Each named turn below is shown by a few rows before and after it. Which turns, in which order, take the first row of each later pair to the second? The first pair is answered.
H:
[  4  -4  -2  -6 -11   3  -9  -4  -2   6   1  -3  -3   4  -3   8   2   5
  -4   3]  ->  [  9   2  -4 -12   5   3  -5   6   2   3  -6  -2  -8  -2   4  -4  -3   0
  -5   1]
[-11  -7  20  -4   7   9   4  31  -1  12 -20   8  24   9  23 -13  21 -16
   4  -4]  ->  [ -2   5  -4  17  -9  -6   8   3 -14   1  -2   9  28 -28  13 -19  13 -25
  18 -18]
[  1   2   1 -10  16   6   1  -5   9   1  18   2  -5  -4  14  -2 -10 -17
  -1   1]  ->  [ -2  -4   1  -2   0   6  -3 -17   2   1  27   0   0  -3   6  10  -8 -13
   1   1]
U:
[ -2  -5 -11  -8  16  23  27  30  -3   9  -3  -5  10 -18 -10 -17   8 -25
   9  -9]  ->  [ -1  -4 -17   0   6  20  27  20  -7   7   5  -5  13 -27 -15 -16   5 -27
  13 -15]
[ -4  14  -7   7   6 -12  11  11   0  -6   2   6  -5 -11   9 -22 -17   5
  -2 -18]  ->  [ -5  11 -11  14  -3 -14   9   1  -4  -7   9   4  -3 -14   3 -17 -19   7
   3 -18]
[-10  21 -20  17   1  22  -7   7  -6  -8   3  13  -9   7  -2 -11  -7   1
   4  22]  ->  [ -9  21 -22  18  -1  20  -6   4  -6  -7   4  13  -9   7  -3 -10  -7   0
   5  23]
G:
[ -9   1 -14   4 -27 -13   0 -16 -13 -11  -3   1   6  -9  10 -13  -2  -9
   9  -9]  ->  [-17 -14   4  -9 -24   0  -6  -5  -8   0  -8  -1   2  27   9   6   2   5
  -4   7]
[  3  -5 -16  12 -32  -4   8 -40 -11 -16  25  -3  12 -21 -19  -2  -5  -5
  24  -5]  ->  [-16 -29  27 -23  -3  21   2  10   9   7  -5  -4  10  46  -1   6  12   8
  -1  21]
[ 13   5   6   5  -5  11   6  17   3   2  20  -9 -31   1   0  10 -13  21
 -20  -7]  ->  [ 14  10   5   5   5   9  11  29   6   1  11  -6 -30 -10   9  -7  -9   7
 -17 -11]
[ -4   2   8 -20   5   4  -1  11  19  11  -1   8  -9  13  11  -2   0  -4
  -5   6]  ->  [  4  14 -11  -5  -6  -6   3  -8  11   1  10   8  -8 -19   5  -8  -5 -12
   7  -6]

(two turns a pair)
[  9  -1 -34  25 -15   3   1 -34   4 -14  41 -16  13 -18 -37   0 -10  11
  12 -15]  ->  [  4 -12   1 -20  41  27   2  27  33   0   2 -15  -7  38  -9  -5  -8  26
 -14  11] : U H
[  1 -23   0  -4  -1  22  16   1  11   1   3 -35  -3  31  -7  20 -17  24
  10   9]  ->  [ 17  -7 -20  -1  13  13  23  -4  12 -12   8 -33 -13   2  -8   6 -32  20
  16   1] : H G
[ 35   0  -9   9  13 -10   9   7  -6  -6 -24  -4   3 -38  20 -28   5  -7
  -9 -10]  ->  [ 32  -8 -16  23 -22 -13   2 -26 -19  -7   0  -6   9 -39  -2  -3   3   5
  -5 -11] : U U
[ 12  -5  -8  -3   1   1  -3 -27  -6 -16  15  -3 -14   5 -15  20 -23  19
 -11   9]  ->  [ 13   5   2 -15  36   2   6  16   6 -12 -15   2 -14  -3  13 -17 -11  -3
 -10   7] : U G
[ -8 -16  -3  19 -25   1   2 -15  -5  -4   2   0   7 -16 -12   1  16  -9
  16  -3]  ->  [ -2  -8  -8  17 -11  -2   7  -5   0  -8  -5   3   4 -30  -5 -14  12 -17
  17  -7] : H G
[  8  -2  10 -11  18  10  -3   8   9   0  -2 -12 -21  32 -10  17 -19  31
 -15  16]  ->  [ 17   8 -13   7  -2  -2  -2 -23  -2 -12  18  -9 -19   0 -22  19 -28  27
  -4   4] : G G
[ 11  12 -20   9   4  -2   1 -11   3 -10   5   1  -9  -6  -4   0 -19   1
   6   0]  ->  [  3   8  -2  -1  16   4   2  17   9   1 -13   3   0   4  13 -16  -3 -10
   4   4] : H G
[ -5  -5  14 -10  14   5 -15   3  19   8  -8  -9 -11  25  -6  20  -7  10
 -27   6]  ->  [  8  18 -12  13   7 -14  -4 -10   8  -7  -3  -4  -2 -36  -2 -12  -5 -22
  -5 -18] : G U
[-22 -21  25  -4 -20  14 -11   9  -1  23 -12 -10   9  26   0  27   9   2
  -8   0]  ->  [-11 -12   3  15 -42   2 -11 -23 -13  11   8  -9  10  -4 -16  31   0   0
   4 -12] : G G
[ -8 -11  -2   2   1  10   9  15  -6  21 -16  14  12  -6  12  -3  15 -16
  -5 -19]  ->  [-11 -19  -6   9 -18  10   4  -9 -15  20   1  11  12   1  -4  21   9  -1
  -6 -15] : H G
[-11 -10   9   7 -18   1  -5  -7  -6   4   7   1  14   2  -8  11  11  -3
   4   2]  ->  [  0   5  -5   9  -9  -6   2  -6  -5  -7   6   4   8 -24  -3  -7   4 -14
  10  -5] : H H
[ 17   7 -16  -6  19   0   9  -8  12 -10  -5   6  -9 -11   9  -9 -14   5
  -4   1]  ->  [ 12   2  -6 -12  23   4   8   1  16  -4 -10   5 -10   3  12  -5 -12  10
  -8   7] : G G
[  0 -11  26   6 -10 -13 -12  10   6   5  -8   7  16   0   4  16  22   2
   5   7]  ->  [ 11   3  16   7   4 -20  -5  15   8  -2 -12   9  10 -24  10  -2  15 -10
  10  -1] : U H
[  1  10 -34   3  20 -16  10  42  -6 -13 -25 -14   4 -25  21 -40  10 -27
  16 -10]  ->  [ -2   3 -48  29 -28 -23   2  -6 -26 -18   8 -17  14 -36  -5 -10   7 -16
  24 -17] : U U
[-13  14  -5  10 -17  -1  -1  -2  -8   1   5  10   4 -21 -22   4   1 -21
   9  13]  ->  [ -6  19  -3  -3   8   0   3  17   1  -1  -9  12  -3 -23 -10 -11  -1 -26
   7  14] : H H
[ 19  15  -8 -10  22  -2   6   7   4 -15 -12   9 -13 -16   0 -14 -12  -3
   2  -3]  ->  [ -2  -5  20 -14  10  11  -2  25   4   3 -22   8   3  20   5  -1  10  -1
  -6   8] : H G
[ 18  10 -15   6  -5   3   1   3   2 -20  -2   1 -14 -23 -13   2 -23   7
  -7   1]  ->  [ 16  13  -7  -2  10   5   4  23   8 -15 -15   2 -14 -19  -1 -12 -17   0
  -8   2] : G G
[ 11   8 -17  11  13 -14   4   1   1   4   6   5 -29 -28   3 -19  12  -5
   4  -8]  ->  [ -9 -10   9   3   9  -1  -3  24   3  22  -7   6 -14   4  14 -14  36  -7
  -3   3] : H G
[-21   1   8  18 -17  -7  -3   7  -2  -2   0   6  19  -5   0 -18  10 -10
   6 -19]  ->  [-21   0   5  21 -24  -7  -5  -3  -4  -3   5   5  18  -5  -6 -11   7  -3
   7 -19] : H G
[ 16  -2  -8 -12  34  10  10  -6   4  -4  -4   1 -17  -8   6  -8 -11   4
 -16   3]  ->  [  2 -15   8 -15  27  19   5   4   5   9 -10   0  -8  16   8   0   3   6
 -20  12] : H G
[ 11   7 -22  10  -7 -10   5 -28  -6 -12  11   0  -6 -19  -7   3 -19   2
   5  -7]  ->  [ 16  14 -20  -4  19 -10  11  -6   5 -14  -4   1 -15 -18   5 -11 -24  -3
   1  -3] : G H
[-23   3   7   2  16  19 -10  -1  15 -19   3   0  10 -15  20 -35  16 -28
   6 -24]  ->  [-32 -14  24 -11  16  32 -18   5  20  -8   0  -4   6  23  15 -12  18  -9
  -7  -9] : G G
